In the rows, 128 means zero.
Rotation paths and how fast each direction turns (deg/step):
Each turn is a multiple of 5 degrees from 10 to 175, or 0.
Each row of a path follows its step; steps can be skipped.

step 1: [124 126 118 137 116 136 132 129 120 142 118 117 126 117 131 141 129 133
 119 133 125 133 133 132 136 127 135 143 117 127 140 130 132 126 139 119
 142 151 128 136 130 130 134 129 131 136 123 124 134]
step 2: [132 120 112 128 128 136 132 129 133 149 130 110 112 131 130 125 133 128
 129 125 137 116 140 126 117 118 125 130 119 114 131 125 122 134 124 125
 132 136 133 133 120 116 132 133 129 126 121 138 141]
step 3: [124 121 119 131 136 138 129 124 136 138 131 130 116 117 115 141 132 128
 117 134 128 127 123 111 129 126 135 144 108 124 126 123 120 132 138 136
 137 135 136 133 134 126 117 126 131 135 119 126 125]
step 4: [135 132 122 131 118 124 119 126 126 141 128 127 116 116 127 133 131 138
 115 121 132 117 118 122 131 114 136 143 116 119 143 142 123 130 116 128
 128 129 133 142 124 123 135 133 126 127 135 141 137]
step 6: [131 138 134 140 133 126 144 128 137 139 117 134 118 129 131 139 125 124
 126 140 123 116 111 114 132 124 133 134 118 124 149 131 123 125 127 126
 141 128 141 130 121 123 130 141 123 128 128 128 127]
step 7: [131 123 114 120 126 127 137 133 134 131 131 133 123 134 135 127 132 138
 111 134 125 118 141 136 129 115 143 135 120 133 147 134 131 130 130 127
 127 136 139 129 137 123 134 148 134 124 134 127 120]
step 8: [121 121 118 129 134 120 136 131 134 135 114 118 127 122 130 125 122 128
 131 126 124 114 125 116 136 120 133 131 129 135 146 124 125 117 145 128
 128 144 141 126 123 117 125 136 140 128 118 127 139]
step 9: [133 125 119 126 123 129 134 122 132 131 128 136 115 137 131 136 135 138
 134 134 131 124 132 116 130 122 142 135 122 128 139 118 136 147 136 119
 126 137 142 120 130 126 123 140 120 122 118 146 134]
step 10: [126 104 117 118 116 126 125 125 130 138 125 131 111 120 124 134 129 121
 113 128 120 133 124 111 128 116 131 140 136 137 133 128 130 123 135 123
 123 133 132 125 135 121 127 141 134 136 131 129 134]
step 11: [142 125 125 126 131 125 127 128 135 138 126 136 116 124 126 133 136 130
 130 120 134 130 128 124 132 140 142 142 136 117 149 124 124 124 128 130
 129 134 128 121 125 113 120 130 136 118 124 140 148]
step 12: [136 122 126 127 134 138 122 133 127 127 131 130 112 123 127 136 131 134
 115 130 115 124 125 113 118 127 131 138 132 134 143 129 131 138 121 117
 145 129 138 103 133 120 132 129 130 136 121 125 129]
[128 133 128 129 131 127 127 125 132 128 127 127 127 126 129 125 130 128
 131 134 125 130 125 122 127 133 130 126 125 128 129 126 130 131 129 129
 130 128 127 127 132 127 128 125 126 125 126 129 126] -> 125

step 0: [117 129 121 139 133 120 130 126 130 110 118 135 136 131 127 135 125 110
 130 129 125 121 134 136 135 142 123 128 124 128 123 111 129 126 134 134
 126 125 120 127 116 126 114 136 136 120 128 104 116]
step 1: [131 134 127 116 153 131 130 137 127 107 115 125 128 118 126 137 118 117
 128 129 121 130 123 131 123 134 132 130 125 128 129 114 118 140 115 133
 132 123 136 133 116 115 123 132 118 127 130 116 125]
step 3: [119 125 136 124 127 104 140 123 121 125 108 131 143 126 129 133 113 139
 130 122 136 132 130 128 117 130 141 137 126 127 132 126 131 134 122 134
 124 127 127 134 117 119 122 126 124 133 116 109 126]
step 4: [124 130 129 139 123 119 127 127 132 108 115 139 133 118 126 132 125 131
 116 114 125 140 132 138 119 138 126 133 130 130 131 122 124 139 130 117
 125 127 109 147 126 121 123 143 131 119 127 118 125]
step 5: [130 137 128 139 142 118 122 132 127 136 112 123 140 118 140 125 118 122
 119 130 116 131 116 124 125 146 124 125 119 124 132 118 131 134 115 129
 121 121 113 132 118 124 115 136 126 126 126 118 124]
step 6: [128 129 117 126 126 128 131 142 112 121 117 126 137 130 130 136 118 130
 143 122 112 134 123 128 118 132 120 125 121 116 124 113 130 136 135 126
 133 134 122 128 129 124 114 141 125 130 141 105 123]
step 7: [121 135 131 129 143 128 136 130 126 123 120 122 131 130 130 152 121 139
 137 131 134 144 121 125 130 117 136 135 127 127 133 123 139 141 118 120
 120 123 114 131 117 121 119 137 120 130 137 116 133]
step 8: [130 138 120 136 113 117 137 128 123 120 108 115 130 125 146 131 132 137
 129 125 128 146 139 132 126 131 123 137 131 130 136 135 137 139 124 119
 129 122 131 135 117 136 122 136 118 121 126 113 125]
step 10: [132 131 115 139 130 132 130 143 130 126 122 128 135 136 137 132 130 125
 132 121 136 132 133 126 133 149 132 122 116 133 139 117 131 138 131 133
 128 124 116 141 135 129 121 149 137 125 131 108 132]
step 11: [135 127 113 125 147 133 134 130 122 127 121 127 148 121 143 129 125 129
 137 129 131 131 131 137 126 131 131 130 121 133 140 119 126 134 113 124
 126 131 126 120 114 124 120 142 124 121 150 124 124]
step 12: [133 132 114 132 124 129 134 127 135 119 122 119 141 137 133 140 125 126
 130 122 129 136 125 128 137 123 129 130 120 125 136 118 141 130 139 117
 135 121 131 121 117 119 134 135 113 123 138 108 109]
[127 129 126 127 124 125 131 126 130 131 131 129 127 125 128 125 122 129
 126 124 129 128 131 128 127 132 132 123 128 130 131 129 126 129 127 124
 127 129 126 128 128 128 128 129 130 127 124 128 133] -> 65
[129 127 128 130 133 128 131 127 128 132 126 129 130 127 127 133 124 128
 127 132 128 128 129 128 130 130 129 131 129 128 126 130 127 124 122 129
 128 132 123 126 126 127 130 123 129 128 129 130 130] -> 170
[128 131 127 131 127 130 127 133 127 122 125 129 127 129 127 124 128 128
 123 131 127 128 125 123 129 129 127 130 128 131 128 126 125 129 126 127
 128 130 127 122 129 129 127 128 132 127 124 127 128] -> 80

step 0: [134 130 132 137 109 136 130 134 132 120 141 120 133 123 144 123 121 127
 124 125 126 124 118 127 129 120 135 128 135 115 123 128 125 146 139 133
 114 129 125 127 123 116 118 132 129 127 123 115 131]
step 1: [121 125 136 123 117 133 133 144 123 128 122 127 119 121 135 121 132 131
 120 120 127 130 133 126 109 118 135 141 131 124 127 118 119 129 130 131
 118 135 115 118 129 141 118 124 127 118 134 111 134]
step 2: [123 124 123 121 120 131 123 126 125 134 126 125 119 133 140 127 141 141
 128 135 130 134 135 138 124 135 131 146 139 125 129 113 129 124 133 115
 127 129 112 127 126 112 121 132 141 118 118 126 140]
step 3: [141 131 114 142 135 139 129 133 114 132 119 124 123 119 121 132 137 137
 134 139 121 132 134 133 118 132 119 140 123 122 129 120 134 112 133 131
 129 130 119 135 141 120 134 125 125 117 121 123 124]
step 5: [145 130 118 134 115 152 134 127 134 128 134 112 126 127 134 131 128 118
 125 119 130 130 130 123 123 136 135 128 123 118 133 140 133 134 123 140
 118 131 123 125 120 135 145 134 125 126 134 126 121]
step 7: [122 134 119 118 115 134 123 137 122 123 138 135 131 127 139 121 135 127
 129 131 123 138 132 124 125 121 138 145 126 132 127 136 118 121 142 126
 117 129 113 128 124 128 124 125 134 123 143 110 133]
step 8: [124 136 124 131 115 131 129 140 125 133 126 139 126 131 135 128 150 136
 132 136 123 125 127 144 127 133 119 142 136 126 139 114 125 119 140 131
 125 127 118 123 132 135 122 130 127 130 124 134 144]
step 9: [134 115 107 144 125 130 124 132 125 127 116 130 128 119 130 120 130 128
 141 135 136 124 130 139 120 133 118 139 122 131 130 132 133 122 131 130
 116 137 117 134 128 116 130 124 125 125 118 131 142]
step 10: [139 123 126 134 123 140 133 136 117 130 128 110 134 124 138 122 130 131
 124 127 136 126 129 138 121 132 124 134 128 133 125 125 132 127 130 149
 140 133 138 125 122 122 141 118 115 120 116 139 128]
step 11: [127 124 118 120 121 140 124 132 138 134 127 122 129 131 143 121 131 123
 124 123 132 134 129 120 129 136 131 129 120 123 115 124 138 140 127 134
 121 142 121 141 120 133 148 130 119 122 119 126 116]
step 12: [139 134 131 132 115 139 127 137 121 125 136 123 125 138 151 134 122 128
 123 130 124 140 121 113 134 126 135 137 121 121 122 120 132 133 144 132
 127 128 131 133 127 126 120 146 124 130 130 119 126]
[125 131 127 127 125 131 126 127 132 125 126 125 130 130 127 128 124 127
 127 133 127 130 128 130 126 124 131 129 129 127 129 128 126 133 126 127
 129 128 129 129 124 131 124 131 124 129 130 126 125] -> 60
[125 128 131 124 125 127 125 133 127 126 130 129 129 128 121 130 130 127
 129 128 128 125 126 131 125 129 129 132 128 131 127 130 128 129 127 129
 125 126 126 126 131 126 125 130 129 128 124 125 132] -> 55
[126 129 128 122 132 128 124 134 129 130 130 129 129 131 127 128 128 131
 127 130 127 132 128 125 129 129 133 129 127 126 128 127 129 126 129 128
 134 128 126 131 128 126 130 125 129 125 128 128 127] -> 80

step 0: [105 129 136 122 144 141 130 129 121 120 132 113 143 135 128 122 123 120
 132 127 134 124 131 132 125 124 115 120 130 127 137 137 123 130 139 135
 133 132 137 127 137 139 123 115 149 125 128 124 136]
step 1: [124 131 117 122 141 145 114 126 115 117 132 135 135 141 128 126 148 124
 121 129 128 130 125 122 115 120 133 117 120 116 119 128 124 134 132 135
 127 137 137 135 136 135 119 120 136 116 132 120 122]
step 3: [111 133 133 132 138 140 127 130 121 118 113 118 132 144 115 133 118 131
 132 119 139 123 125 126 124 142 124 122 122 116 135 122 122 125 122 130
 121 131 130 135 125 137 125 147 128 132 124 140 147]
step 4: [122 127 128 137 139 134 134 119 116 104 126 136 128 144 121 124 128 133
 137 143 138 117 136 122 131 130 125 121 128 111 132 138 119 128 130 137
 144 131 137 130 130 127 113 131 119 122 120 130 127]
step 5: [122 135 124 128 121 130 133 113 124 117 131 137 149 130 116 112 123 126
 119 132 119 123 132 130 129 119 126 138 130 120 123 130 100 132 136 136
 130 135 139 126 122 141 124 126 130 116 126 134 125]
step 6: [121 133 120 130 133 124 121 123 122 122 139 115 154 132 119 134 129 123
 124 124 124 132 117 130 118 119 133 120 120 119 127 115 109 133 124 133
 130 128 127 144 106 123 130 136 129 123 123 132 137]
step 7: [129 134 126 137 138 128 127 120 125 124 128 122 141 140 128 157 123 117
 145 134 130 136 133 131 130 132 132 118 118 123 127 127 114 129 130 126
 138 133 132 132 133 131 130 135 134 130 101 131 122]
step 8: [121 129 120 130 133 124 131 119 116 125 119 130 140 141 125 131 130 141
 146 120 130 126 127 121 134 134 124 128 121 131 131 135 104 128 130 137
 126 145 132 110 140 129 130 125 148 126 124 132 134]
step 9: [119 117 114 120 138 128 123 133 106 116 124 120 130 136 124 122 127 123
 132 128 128 118 118 130 122 125 124 131 126 132 127 118 117 141 126 140
 139 131 144 122 117 124 120 110 140 119 126 132 129]
step 10: [128 139 123 129 141 137 134 138 124 118 121 128 125 128 124 133 128 113
 122 127 123 132 143 131 122 117 131 119 109 131 122 117 124 138 128 136
 130 140 136 138 116 144 124 122 144 114 118 135 125]
step 11: [138 132 137 139 139 132 132 129 118 120 129 122 140 138 122 128 142 130
 119 132 136 123 126 114 125 125 137 114 119 132 134 118 119 131 123 122
 133 149 121 126 132 144 133 141 142 129 124 141 134]
[128 126 129 124 126 131 128 128 128 131 126 128 131 130 129 125 127 127
 129 124 123 125 124 128 129 129 129 133 128 129 126 124 126 130 130 128
 132 128 127 124 125 125 128 132 127 128 133 130 127] -> 110
[128 132 131 129 132 128 132 130 128 125 128 125 127 128 132 132 126 126
 130 126 128 128 128 127 132 128 126 128 126 129 133 127 128 128 131 124
 128 131 124 134 126 128 127 131 128 131 130 130 127] -> 95

step 0: [129 111 118 126 135 125 115 138 126 126 137 128 118 130 126 134 130 115
 135 134 118 121 146 142 147 133 130 137 139 140 128 138 126 124 130 127
 129 122 124 122 136 120 140 142 125 142 129 124 120]
step 1: [116 143 121 117 131 142 118 123 132 128 123 122 144 128 125 125 125 112
 123 133 121 139 127 128 149 129 120 134 128 131 120 143 136 132 128 132
 117 124 145 136 127 124 127 128 137 140 134 125 119]
step 2: [125 135 133 128 119 131 124 125 140 124 122 125 134 120 140 139 129 117
 126 138 110 130 136 119 126 110 131 129 119 133 139 128 126 139 119 137
 125 137 125 128 141 103 132 136 123 130 120 115 125]
step 3: [125 129 140 138 131 128 136 145 124 130 137 136 137 133 132 125 133 118
 141 108 120 123 124 133 146 128 122 132 129 108 135 137 134 124 115 133
 123 129 128 131 142 119 133 131 113 133 129 118 120]
step 4: [129 133 131 115 134 148 133 138 133 126 125 126 136 137 146 127 138 129
 126 124 139 133 123 132 131 121 143 120 118 139 134 136 147 126 119 124
 111 133 141 127 129 129 132 122 115 137 123 136 132]
step 5: [115 115 126 121 116 137 126 126 123 130 124 117 127 122 135 137 136 124
 144 129 128 120 136 127 130 130 137 118 147 135 142 131 132 117 118 130
 141 138 120 135 137 117 123 133 118 134 112 140 130]
step 6: [139 136 122 127 139 142 128 134 122 127 137 128 121 121 133 127 135 114
 145 127 119 130 134 138 132 148 124 133 140 135 114 143 143 118 123 132
 128 127 125 133 114 123 141 140 127 135 129 123 129]
step 8: [118 133 139 130 126 124 118 124 148 123 118 119 135 130 138 126 142 117
 124 122 117 121 139 124 142 121 135 128 136 125 117 137 119 123 126 137
 137 131 115 132 133 120 134 139 128 131 119 112 113]
step 9: [125 135 143 123 143 121 138 124 139 115 141 133 130 122 125 132 135 120
 132 125 134 125 122 133 141 128 124 144 121 127 138 133 145 134 121 143
 118 129 133 130 130 119 140 127 121 146 131 122 117]
step 11: [128 120 123 136 123 140 131 130 125 124 131 127 135 117 143 129 145 122
 146 137 127 132 130 126 144 130 136 123 143 128 126 122 129 114 121 119
 131 144 127 121 138 116 133 116 123 146 128 120 126]
step 12: [145 131 120 126 126 138 128 133 116 135 133 124 132 129 131 126 127 110
 140 134 121 121 132 136 130 131 117 134 126 139 129 138 135 132 123 136
 115 136 130 138 129 133 130 136 119 154 121 146 122]
[126 129 127 128 124 130 125 131 129 132 127 128 132 129 124 125 130 130
 129 125 125 126 129 127 130 129 123 125 130 124 128 130 128 127 129 130
 128 125 126 131 127 132 124 128 129 126 125 131 124] -> 155
[126 127 127 123 127 126 127 126 128 128 127 126 129 134 130 126 129 127
 127 127 132 125 129 131 132 126 132 128 128 129 124 125 126 130 130 128
 126 131 127 130 128 131 127 128 127 133 128 130 125] -> 95
[130 130 130 127 126 128 129 126 130 125 126 133 129 129 126 130 133 131
 130 121 130 125 128 126 131 129 131 130 123 128 133 127 128 126 127 123
 128 128 127 128 128 128 127 125 125 128 128 128 130] -> 60
[124 129 128 128 128 127 123 127 130 126 126 128 121 125 125 127 130 127
 126 129 128 126 131 126 131 131 131 131 126 127 128 130 130 132 130 129
 130 126 130 126 129 132 129 127 131 128 127 123 126] -> 45
[124 127 130 126 124 129 124 128 127 130 128 128 128 129 128 131 127 129
 123 130 129 128 129 123 125 127 131 130 129 128 129 129 128 127 125 127
 123 132 120 125 128 127 128 128 130 125 127 130 128] -> 130
[128 127 129 129 128 125 129 130 126 127 129 127 132 131 126 132 128 125
 129 129 132 128 130 126 130 131 129 126 124 127 123 132 129 130 128 128
 127 126 132 122 126 126 127 128 129 126 125 131 131] -> 120
